(in the rows, 128 means zero)
Rotation paths and how fast each direction turns (degrees per step)
Each turn is a multiple of 5 degrees from 10 to 175, or 0.
Each row of a path follows its step; steps can be skipped.
Rotation 1:
step 1: [136 131 132 118 134 123 131 117 129 127 135 126 116 135 127 126 123 136
 142 115 133 121 116 128 118 119 115 132 116 123 130 145 140 130 122 126
 123 120 129 121 127 136 148 130 113 119 128 118 126]
step 6: [123 117 111 125 132 129 138 134 128 131 143 126 132 145 140 126 117 116
 135 111 134 131 116 128 127 138 116 142 124 124 125 134 137 121 128 130
 128 125 127 138 130 121 126 139 135 121 127 120 132]
step 9: [127 117 126 121 120 139 124 137 121 134 122 123 125 139 124 122 129 112
 138 107 122 132 130 122 119 136 124 121 138 117 134 131 141 131 122 122
 129 127 130 123 124 124 136 124 117 114 127 123 108]
step 10: [138 127 136 124 130 128 123 109 126 139 125 114 124 137 118 123 122 120
 143 125 117 119 110 129 119 133 117 131 127 125 125 125 130 141 133 123
 135 139 118 126 116 129 122 120 122 130 134 119 137]
step 13: [131 133 131 122 135 133 127 123 136 136 146 129 127 139 121 125 127 133
 135 127 125 114 131 130 108 123 126 148 118 138 130 139 144 123 126 123
 129 128 130 115 130 131 136 125 130 116 144 119 133]
step 16: [132 133 126 120 125 128 131 110 123 132 121 128 119 133 123 137 120 122
 139 122 116 114 120 112 125 131 124 141 148 132 138 128 129 128 122 128
 119 136 140 136 139 134 135 128 117 124 137 121 134]
step 18: [140 102 118 119 133 126 133 127 125 135 130 113 126 132 125 119 126 129
 130 116 128 127 124 118 118 137 120 141 125 123 119 128 145 126 123 127
 132 124 129 130 140 133 117 147 125 122 131 120 129]
step 21: [126 128 128 124 126 143 116 138 117 145 133 117 128 134 129 127 131 116
 134 118 120 126 126 128 119 129 126 132 135 119 126 137 144 128 124 135
 118 147 120 140 135 118 127 122 128 118 137 119 117]
Speeds:
[133 126 134 127 129 125 131 130 127 127 122 126 127 125 127 130 127 126
 129 126 126 128 130 124 128 125 126 127 124 127 132 126 130 130 128 126
 126 125 127 127 126 129 124 129 125 127 125 127 128] -> 45
[131 127 125 131 129 129 127 129 129 129 126 129 128 130 131 126 129 129
 129 131 127 131 127 128 126 127 123 130 127 128 124 129 126 132 132 127
 134 125 127 131 127 123 126 131 126 128 129 125 128] -> 90
[127 131 126 126 127 132 129 127 125 131 127 130 126 128 129 123 129 129
 124 127 129 123 128 125 130 127 129 129 125 131 128 128 130 131 130 128
 127 125 129 132 129 132 129 130 129 134 125 127 127] -> 25
[128 130 126 131 123 125 127 128 125 128 129 125 132 128 127 131 125 129
 127 125 126 128 128 131 130 131 128 132 125 130 127 128 126 131 134 128
 124 130 128 131 124 130 124 129 130 125 129 129 128] -> 175
[125 133 134 131 128 130 132 125 129 127 126 131 127 128 125 129 126 133
 130 128 128 125 127 128 129 126 123 129 129 128 123 126 128 127 127 127
 129 127 128 128 125 131 129 127 127 127 134 129 129] -> 120
Rotation 2:
step 0: [122 123 116 136 122 118 129 130 120 136 120 134 134 145 130 125 132 143
 115 120 112 126 113 114 131 123 121 132 115 117 129 138 126 133 134 122
 128 127 132 121 124 124 124 116 123 119 118 116 131]
step 3: [120 130 147 117 135 131 139 137 120 136 133 136 129 126 133 124 118 130
 118 123 137 113 128 121 124 126 111 130 125 131 140 134 132 139 129 136
 134 120 129 124 117 126 138 119 137 126 121 111 115]
step 4: [125 127 129 131 133 139 126 132 124 135 137 132 132 135 145 126 127 142
 109 131 128 125 132 116 133 114 139 121 125 127 121 114 121 136 121 138
 132 114 121 136 120 135 146 130 128 133 117 121 127]
step 6: [121 126 134 133 142 135 117 113 135 112 125 121 124 122 128 130 123 122
 128 127 141 131 133 129 116 114 129 119 126 144 139 129 125 133 122 138
 123 118 112 125 122 136 133 119 119 145 129 130 118]
step 8: [124 129 136 132 131 128 117 137 138 109 138 113 130 127 133 126 118 129
 126 121 126 134 119 128 135 110 122 118 118 125 121 119 125 133 118 116
 138 126 128 123 134 141 121 115 122 122 127 123 143]
step 14: [119 133 139 116 138 131 132 122 110 129 128 148 140 134 120 133 136 132
 126 121 125 129 135 122 117 130 132 121 125 140 138 139 130 119 127 121
 131 142 122 126 121 114 141 124 141 133 125 132 119]
step 17: [126 127 128 132 119 124 111 120 125 120 117 112 130 136 132 127 129 135
 133 119 139 128 127 117 117 121 134 120 135 118 149 130 125 130 109 130
 126 140 122 134 116 121 135 117 129 131 121 120 132]
step 21: [131 133 128 130 132 144 124 129 123 132 129 133 132 129 122 131 123 129
 119 113 121 119 119 127 116 117 119 141 129 121 137 139 133 154 126 129
 145 134 138 116 119 133 137 125 131 127 125 122 128]
Speeds:
[126 123 124 134 127 123 126 127 130 125 127 130 124 128 122 125 127 128
 127 129 127 129 127 126 128 127 130 124 127 130 128 132 127 127 129 130
 125 127 130 126 129 127 130 129 129 129 130 125 127] -> 60
[127 129 131 129 134 129 127 129 130 130 129 129 128 126 129 130 130 127
 126 127 127 128 124 125 128 128 125 126 128 129 129 130 132 131 129 125
 128 124 129 124 126 128 120 128 129 128 133 125 127] -> 140
[123 125 129 129 130 130 128 127 131 130 128 133 129 130 128 129 125 127
 132 127 130 125 130 130 127 128 130 127 128 125 128 129 129 131 129 131
 132 126 129 129 131 127 128 135 131 123 125 126 128] -> 40
[126 125 127 128 126 126 126 126 129 130 128 126 128 127 128 124 126 130
 133 129 130 131 129 126 130 124 129 129 127 123 130 127 128 128 131 125
 130 129 127 128 128 126 122 122 128 127 126 132 126] -> 40
[129 128 129 127 130 124 127 126 126 129 129 127 126 123 127 125 128 133
 125 125 128 128 124 125 130 128 128 128 127 125 127 127 127 131 127 127
 127 131 128 130 127 132 127 134 125 126 124 129 132] -> 90
[124 128 127 131 123 132 130 129 130 125 131 128 130 126 129 125 132 128
 129 133 126 130 126 126 129 130 126 126 130 132 127 126 130 128 130 127
 132 129 126 131 130 131 126 129 128 129 126 126 131] -> 100
